In the rows, 128 means zero.
One hidden turn or mirror swaps the rows below in pairs. Which row is each named row swapped with?
The rows were stretched afterwards, more along some directions than others.
fados: [ 82 149 138 146 129 126 105 120 130 122 166 152 113  96  96 121 152 107
 157 121 137 149 122 133 111 106 103 152 155 107 156]
bedun: [161 112 136 143 126 147 111 119 176 172 124 155  99 101 160 127 118 111
 149 133 160  77 123 116 121 102 125 144 141 148 131]
Nud: [135 138 163 110 131 151 134 106 167 132 128 175 111 104 126 124 145 150
 127  88 167 105 158 103 119 119 143 150 161 123 149]
Zeliz: [ 76 156 137 123 101 129 141 116 117 127 150 116 149 107  72 145 122 101
 135 112 157 113 145 147 104 130 130 174 123 130 141]
Rola: [ 79 143 131 142 129 120 102 119 131 128 167 162  97 104  89 125 135 118
 162 113 148 138 129 128 117  96  98 171 154 103 150]
Rerut: [151 101 152 150 119 127  98 160 146 130 110 172 103 116 130 143 132 166
 120 135 128 139  96 110 140  93 111 155 140 123 136]
lofa: [127  95 165 110 109 105 147 117 128 102 175 141 103 132 113  71 146 129
 139 107 160 145 120 130 125 140 113 144 136 124 135]
pinip: [126 152 156  94 120 140 117 131 144 123 110 172  95  96 127 104 103 156
 114 138 130 137 107 103 144 143 114 160 136 171 128]
kizod: [ 80 170 136 134 137 125 134 118 131 143 123 129 130 120  90 141 138 121
 131 105 132 135 135 148 120 123 130 164 148 142 144]
zuver: [131 132 156  83 135 133 130 118 149 136 117 160 123 124 101 119 164 129
 107  99 173 118 143 134 106 134 150 169 186 122 152]
lirot: [150  89 144 149 115 146 106 126 155 168 129 162 102  97 144 126 110 113
 147 138 166  73 108 110 124  97 117 154 130 149 130]
Vokom: [125 106 132 141 113 123 124 147 121 133 128 105 100 147 151  93 113 110
 154 130 117 118 123 126 110 141 120 112 120 156 108]
rubi: [139 111 155 107 146 141 129 102 158 138 145 179 108 139 135 103 146 154
 122 100 178 116 141 111 115 115 150 159 171 137 149]
Repa: [140 121 151 147 128 149 101 156 149 121 138 175 109 109 125 140 115 178
 130 129 143 130 105  87 131  93 107 158 135 113 134]
damol: [ 64 162 115 121 106 123 136 122 104 122 142 131 137 103  83 140 111 104
 127 109 132 127 133 142 117 135 120 162 119 149 141]
gizu: [132 123 151 114 138 143 119 109 152 129 117 178 101 121 123 133 132 148
 125  91 165 118 154 114 117 123 147 145 178 127 155]
nalom: [ 82 137 148 138 132 132 116 118 128 132 162 146 123  92  86 139 146 119
 145 114 145 149 125 135 110 107 104 157 151  96 150]
zege: [100 120 121 135 116 118 126 145 136 132 134 129  98 139 125 109  98 113
 136 114 115 115 110 119 119 151 103 118 115 162 116]
bibol: [106 117 169 104 116 110 147 120 144 116 172 132  94 115 121  63 152 120
 134 124 154 145 116 132 133 137 119 151 126 137 128]
susov: [132 138 152  84 115 142 121 148 138 132  97 161 110 103 119 121 109 158
 108 125 131 145 106 104 134 149 122 149 131 177 112]
Bet: [ 93 121 116 138 119 128 131 142 133 135 141 128 102 136 143  97  94 117
 160 133 104 121 112 111 128 148 103 103 110 157 110]
sare: [ 80 160 131 123 112 130 141 107 109 113 146 123 149 104  84 141 115 116
 147 101 141 121 138 140 114 149 131 159 114 129 146]
Dulu: [110 114 165 105 115  97 149 121 140 110 173 141 100 115 105  61 148 112
 146 117 143 139 112 134 139 141 115 145 121 123 130]
Kitov: [132 114 156 125 106 143 101 167 123 119 112 177 112 106  94 146 105 164
 115 131 150 109 114 107 127 111  98 183 135 125 145]
dut: [ 96 142 135 131 106 134 151 117 113 121 137 125 150 111  91 142 122 115
 132 124 141 124 123 148 113 136 132 163 138 131 137]
Gozi: [117 114 122 126 123 127 128 145 123 131 139 112 118 138 132  97 109 124
 148 122 106 133 111 117 114 149 117 108  93 160 106]
Zino: [116  99 125 145 118 116 128 139 114 116 149 129  94 142 135  96  94 117
 155 122 140  87 120 116 107 136 100 119 126 141 118]
deg: [ 82 154 134 115 114 126 139 130 116 136 122 114 134 117  80 132 121  98
 140 112 140 119 144 151 118 120 137 170 133 144 134]
bod: [127 113 173 112 122  99 145 111 132 107 176 156 110 113 115  74 131 136
 139 108 137 135 116 132 146 156 101 148 114 114 135]
Vusi: [ 98  97 127 149 107 126 132 155 123 137 140 121 114 127 114 115 107 130
 154 127 115 137 107 104 112 130 106 117 102 149 112]
vofoz: [116 111 121 151 113 124 110 154 126 133 135 111  97 143 135 111  96 126
 160 131 107 125 109 118 113 146 112 117 112 146 121]
suvaf: [151 109 129 149 121 129  91 156 143 122 133 179 102 120 140 129 119 163
 132 144 144 116  96  97 126 103  90 153 148 112 140]
lurin: [ 91 108 122 134 108 124 126 166 117 129 141 117 118 131 122  97 119 121
 153 137 108 129 114 107 114 138 108 113 111 150 115]
ziba: [145 121 143 117 117 136 103 159 143 112 117 178 121 120 104 138 123 164
 100 138 145 112 113 107 126 106 104 170 140 115 122]
Niluf: [140  92 151 152 128 149 113 129 169 174 135 162  87  93 144 121 122 105
 155 141 159  77 107 110 118  86 116 155 149 142 134]
Raso: [ 94 143 138 143 129 112 102 112 120 129 153 159 113  92  91 129 148 127
 148 115 134 157 116 134 118 107 108 168 148 106 155]
dadad: [147  99 118 140 125 139  98 120 157 159 140 165 100  97 150 116 116 100
 151 133 159  67  99 114 113 109 103 149 122 147 131]
reta: [ 77 162 131 117 108 122 138 123 131 136 120 126 143 103  74 150 134 108
 135 106 128 129 124 148 125 129 132 168 132 136 136]
mitog: [128 103 158 110 115 104 145 121 126 112 162 131 102 122 123  76 159 126
 135 120 154 138 113 134 126 143 113 150 130 122 133]
Mafu: [143  93 140 149 113 146 109 119 154 169 143 159  99  89 149 125 117 106
 152 135 165  79 107 115 119 101 112 155 138 137 137]
kuf: [136 148 149  99 140 133 131 104 166 133 122 170 115 117 120 127 157 147
 118  97 164 123 141 126 119 134 148 162 179 116 148]
gep: [122  99 123 130 116 124 122 140 125 119 143 123 105 153 136  98 110 115
 145 120 124 117 120 115 103 143 113 101 106 168 108]
sapet: [147 142 142  92 109 142 121 140 144 124 102 141 109 104 130 123 102 161
  99 149 147 146  98 107 132 138 129 156 129 160 106]
Kov: [120 114 174 100 109 110 154 124 137 123 169 122 107 118 106  78 152 112
 150 115 151 139 137 138 125 135 129 148 118 120 130]
Raz: [158 122 143 139 131 116  78 155 152 131 129 184 100 129 140 113 133 144
 139 130 118 111 100 118 137 115  93 155 143 120 141]
rukep: [132 123 133 146 118 146 101 154 144 121 139 157 106 113 122 149 115 169
 109 135 156 127 114 102 127  96 107 165 134 121 132]
vab: [130 138 155  80 112 140 124 143 142 126 110 157 108 104 115 111 110 159
 109 134 129 159  98 115 144 149 120 155 120 170 114]
gub: [149 107 148 149 123 136 109 115 165 177 128 146 100 100 150 122 134  93
 154 129 157  83 115 125 112 110 120 157 142 150 142]
keka: [138 135 148 111 133 153 127 103 163 132 138 158 103 124 125 130 135 153
 126  93 165 105 164 122 115 121 151 147 158 126 144]
devi: [141  90 138 152 106 141 100 129 158 178 116 158  83  91 141 120 121  92
 155 144 151  75 114 124 123  94 118 148 142 149 139]
non: [153 112 142 134 116 135  89 161 142 131 115 166 106  97 123 149 132 159
 109 143 146 125  96 109 121 104  98 170 140 119 129]
Valom: [ 81 149 133 133 131 119 108 117 140 134 158 137 109 102  99 123 157 106
 156 107 134 155 115 140 130  96 111 156 135 108 145]
zesa: [128 134 140  80 112 129 118 145 130 130 102 144 102 105 107 106  96 143
 118 138 128 144  89 109 135 140 118 162 114 172 111]
nes: [144 140 154 114 153 148 123 108 160 146 144 178 121 133 141 126 147 150
 126  94 155  96 155 116 114 142 138 154 180 117 157]
vafor: [117  82 114 146 112 117 123 147 112 131 132 128 108 153 119 103 110 121
 146 137 113 114 118 128 117 149 107 110 126 151 124]
dulem: [ 76 159 122 128 116 112 128 122 111 116 134 127 137 121  70 155 126 109
 128 114 131 128 136 161 119 156 128 167 146 121 139]
Zubok: [109  97 133 141 114 131 133 138 129 132 150 107 110 153 127 105 116 112
 147 135 124 130 116 140 108 137 129 108 105 156 111]
maru: [114  98 161 110 117  98 140 131 128 110 168 142 101 119 105  81 144 114
 143 117 159 129 122 130 121 142 104 144 123 122 133]
Ber: [115 147 150  80 110 135 128 138 137 136 126 157 118 109 103 118 119 159
 105 137 143 154  92 115 129 152 119 175 132 167 126]
ranu: [140 112 143 134 117 130 102 169 136 129  85 154 105 115 106 150 142 160
  99 143 132 152 110 109 126 106 127 148 143 127 122]
rimat: [123 128 136 122 117 132  94 166 135 118 122 175 112 110 125 142 140 150
 121 131 136 121 105 103 119  90  95 161 139 130 132]
moki: [143 125 159 131 147 149 110 114 163 165 120 177  94 116 141 129 137 146
 139  87 141 102 143 114 121 131 140 153 165 128 152]
soke: [123  91 120 141 118 131 122 141 122 125 146 124 109 151 143  93  98 131
 156 129 125 119 105 109 116 152 109 105 118 156 121]
foni: [104 146 134 143 121 124 101 120 128 117 155 139 110  90 102 123 140 113
 144 123 145 153 128 127 114 101 111 162 131 105 136]
Pina: [ 82 159 137 119 113 129 135 118 116 109 147 131 152 113  74 133 132 111
 146 109 141 118 151 149 108 142 140 165 136 124 145]
febi: [ 81 139 135 139 127 134 103 123 128 129 169 154 102  92  99 116 137 111
 166 121 140 132 124 130 113  86 101 162 147 118 154]
gup: [153 120 151 142 134 128 107 114 144 122 133 196  98 123 118 137 124 138
 141  95 164  87 169 119 116 130 134 154 175 112 160]
Sed: [ 78 153 129 117 114 123 140 116 121 138 138 120 146 114  71 145 133 105
 121 110 146 132 125 145 118 116 140 175 119 147 136]
res: [ 97 147 130 134 124 138 131 107 125 140 133 121 139 129  88 145 120 113
 135 111 133 117 122 160 115 131 141 157 130 142 153]
bifib: [ 91 157 129 119 111 129 136 116 126 135 114 113 140 108  74 146 129 104
 133 105 142 118 144 156 112 133 146 172 132 137 152]
zuv: [146 127 156 102 140 140 118 101 161 145 139 180  99 117 124 116 127 152
 128 100 172 102 148 119 127 135 137 167 162 128 154]
febe: [133 140 152  93 115 134 115 151 134 121 107 156  99 107 115 114 107 149
 111 138 131 154 100 122 140 160 124 160 137 167 120]

non swaps with zuv
febe swaps with devi
Nud swaps with Repa
dulem swaps with vafor
keka swaps with rukep
kizod swaps with Zino
lurin swaps with Pina
lirot swaps with susov
vab swaps with Mafu

